A hilly landscape, sampled at points; each row gives a point and its height.
j_436 (h) 86: [129 153 110  67 133  97  71 139 131 140  94 177]
j_351 (h) 92: [139 124  98  73  97 159 175 117  98 195 117 166]
j_238 (h) 91: [132 105 162 156 140 113  87 124 166  86 139 112]
j_870 (h) 90: [126  79 126 116 104 110 111 148 156 101 112 142]
j_825 (h) 95: [134 114 164 159 135 119  93 130 165  78 142 106]
j_221 (h) 82: [144 126 133 177 122 143 110 134 126  78 149  92]
j_155 (h) 91: [126 107  91 138 144 117 224 115 115 166 163 114]
j_819 (h) 94: [130 177 124  54 178  72 129 143 116 175  93 131]
j_445 (h) 90: [126 119 173 154 134 107  90 132 166  75 140 109]
j_709 (h) 94: [131 121 146 195 147 155 178 105 113 119 165 104]
j_59 (h) 96: [134 134  82 101 129 133 200 117  99 229 103 148]
j_220 (h) 89: [131  89 121 172  88 165 150 128 142 122 147 132]
j_208 (h) 91: [136 115 153 184 144 162 177 103 114 123 171  99]
j_168 (h) 91: [155  91  98 132 156 111 195 127 110 208 158 136]
j_366 (h) 34: [121 137 151 155 122 135  92 147 123  80 142 103]
j_202 (h) 86: [144 114 133 187 125 150 112 119 138  90 153 103]
j_800 (h) 92: [134 129 119 186  96 153 114 130 115  93 147  91]
j_891 (h) 91: [155 115 123 190 117 152 117 122 132  87 151  94]
j_940 (h) 99: [110 110 156 187 144 142 111  83 152 114 171 123]
j_642 (h) 87: [101 128 171 129 125 137  75 164 140  88 127 112]
j_774 (h) 90: [140 108 153 178 132 165 177 103 117 127 173 104]
j_476 (h) 89: [137 128 118  62 112  96  90 146 147 164  92 171]
j_672 (h) 72: [125 139  98  57  89 121 126 149 122 129  90 157]
j_911 (h) 90: [124 166 108  68 138  92 175 140 100 192  94 139]
j_583 (h) 91: [137 134  95  86 116 143 184 129  94 220 104 162]
j_452 (h) 92: [134 111 142 198 130 167 150 103 115 106 170 123]
j_273 (h) 95: [100 200 104 118 152 170 203 112 102 153 140 115]
j_40 (h) 87: [134 114 134 166 102 155 109 155 127  89 132 104]
j_142 (h) 96: [ 94 155 169 136 120 119  80 151 120  80 143 107]
j_465 (h) 94: [128 124 144 174 130 121  89 102 161  95 154  93]
j_422 (h) 89: [145 102 159 135 147  75  76 131 132 112 123 133]
j_632 (h) 56: [105 178 125  83 127 122  90 133 145  94 107 150]
j_349 (h) 82: [129 136 127 190 131 144 129 117 115  96 152  98]
j_93 (h) 92: [137 158 126  39 145  88 118 146 132 182  91 139]
j_966 (h) 91: [132 129 137  70 165  94 165 118 143 203 104 171]
j_954 (h) 86: [116 167 138 152 114 148  96 140 100  84 131  98]
j_438 (h) 87: [127 136 134 169 162 140 215 111 114 139 175  86]
j_272 (h) 94: [101 146 154  94 123 147  75 134 153  98  82 139]
j_970 (h) 93: [108 150 167 120 132 104  69 139 121  98 114 124]
j_895 (h) 80: [118 145 105  65 120 105  79 138 138 134  90 173]
j_297 (h) 91: [119 127 142 201 142 136 138  98 131 103 162 109]
j_917 (h) 0: [117 177 121 103 100 150 112 152 139  90  99 145]
j_878 (h) 89: [133 143 114  60 118  95  77 148 137 164  86 175]
j_196 (h) 92: [152 103 114 149 169 109 202 114  91 181 160 112]
j_228 (h) 92: [133 101 168 153 141 123  87 137 174  82 134 112]
j_748 (h) 91: [147 101 129 192 123 168 121 121 136  96 153 108]
j_498 (h) 74: [118 164 112 101 176 100 161  99 103 195 135 127]
j_590 (h) 46: [165 108 119  79 106 129 172 118 123 197 116 182]
j_628 (h) 82: [105 139 130  77 125 128  76 134 144 105  88 150]
j_576 (h) 48: [120 170  94 126  89 167 127 138 122 110 118 131]
j_84 (h) 91: [120 113 116 180  76 164 124 139 125 113 136 106]
j_150 (h) 95: [171 135 137  58 168  78 119 127 147 164 110 142]
j_863 (h) 83: [128 118 147 186 152 153 186 107 114 127 165  95]
j_299 (h) 89: [110 110 150 101 138 115  67 142 131 105 104 136]
j_151 (h) 87: [129 114 130 163 158 138 212 107 110 144 164  90]
j_663 (h) 54: [126 135 117 132 173 112 181  98 106 171 154 112]
j_264 (h) 75: [103 176 155 107 128 127  83 130 136  87 102 129]
j_104 (h) 87: [150 126 126 190 120 140 114 119 128  84 156  93]
j_327 (h) 92: [125 121 136  85 135 108  59 140 125 134  87 155]
j_525 (h) 92: [151 122 123 185 117 148 110 131 126  83 149  92]
j_194 (h) 84: [112 136  98  62  91 111 101 145 140 133  87 168]
j_790 (h) 89: [150 119  83 118 134 121 212 107 114 209 119 146]
j_39 (h) 91: [118 135 140 192 160 143 201 112 108 128 161  89]
j_495 (h) 91: [142 104 118 188  90 160 121 133 139 100 137  99]
j_474 (h) 89: [124 103 151 175 139 142 105  99 149 107 160 116]
j_764 (h) 48: [130 113 112 138 119 153 184 109 119 141 168 126]
j_810 (h) 94: [128 124 107  54  95 114 107 152 142 152  86 167]
j_419 (h) 87: [131 105 158 144 142  97  87 124 149  93 137 118]
j_118 (h) 82: [105 134  97  63  92 126 104 148 145 112  83 167]
j_511 (h) 91: [102 146 167 109 135 135  68 139 137  93 104 125]
j_76 (h) 80: [131 105 106 130  96 151 141 137 133 118 136 135]
j_67 (h) 93: [128 122  90  63  85 151 136 155 124 116  91 158]
j_459 (h) 81: [100 133  98  61  95 120  97 142 150 120  84 168]
j_115 (h) 33: [138 119 118 148 173 113 200 104  99 165 165 107]
j_26 (h) 89: [143  87 128 100 120  85 101 140 156 130 117 153]
j_615 (h) 98: [107 161 115  78 134  98 187 124  97 217 100 157]
j_413 (h) 95: [ 93 150 122 180  93 162 133 130  90 115 146 111]
j_555 (h) 89: [151  92 148 116 149  79  69 139 134 127 113 148]
j_294 (h) 97: [ 86 178 113 179 156 162 158 125  86 121 131 104]
j_451 (h) 89: [128 107  85  95 100 158 195 100 119 168 141 145]
j_914 (h) 93: [167  99 154 103 161  65 101 135 137 146 125 134]
j_486 (h) 93: [141  87 152 162 102 141 116 158 162  87 118 120]
j_74 (h) 96: [139 149 112  66 144 100  62 145 130 150  93 181]
Going downhill from each row below, which row is at the bottom of the valley where it ends?
j_870 => j_764
j_819 => j_115
j_142 => j_366
j_264 => j_917
j_299 => j_917
j_76 => j_764
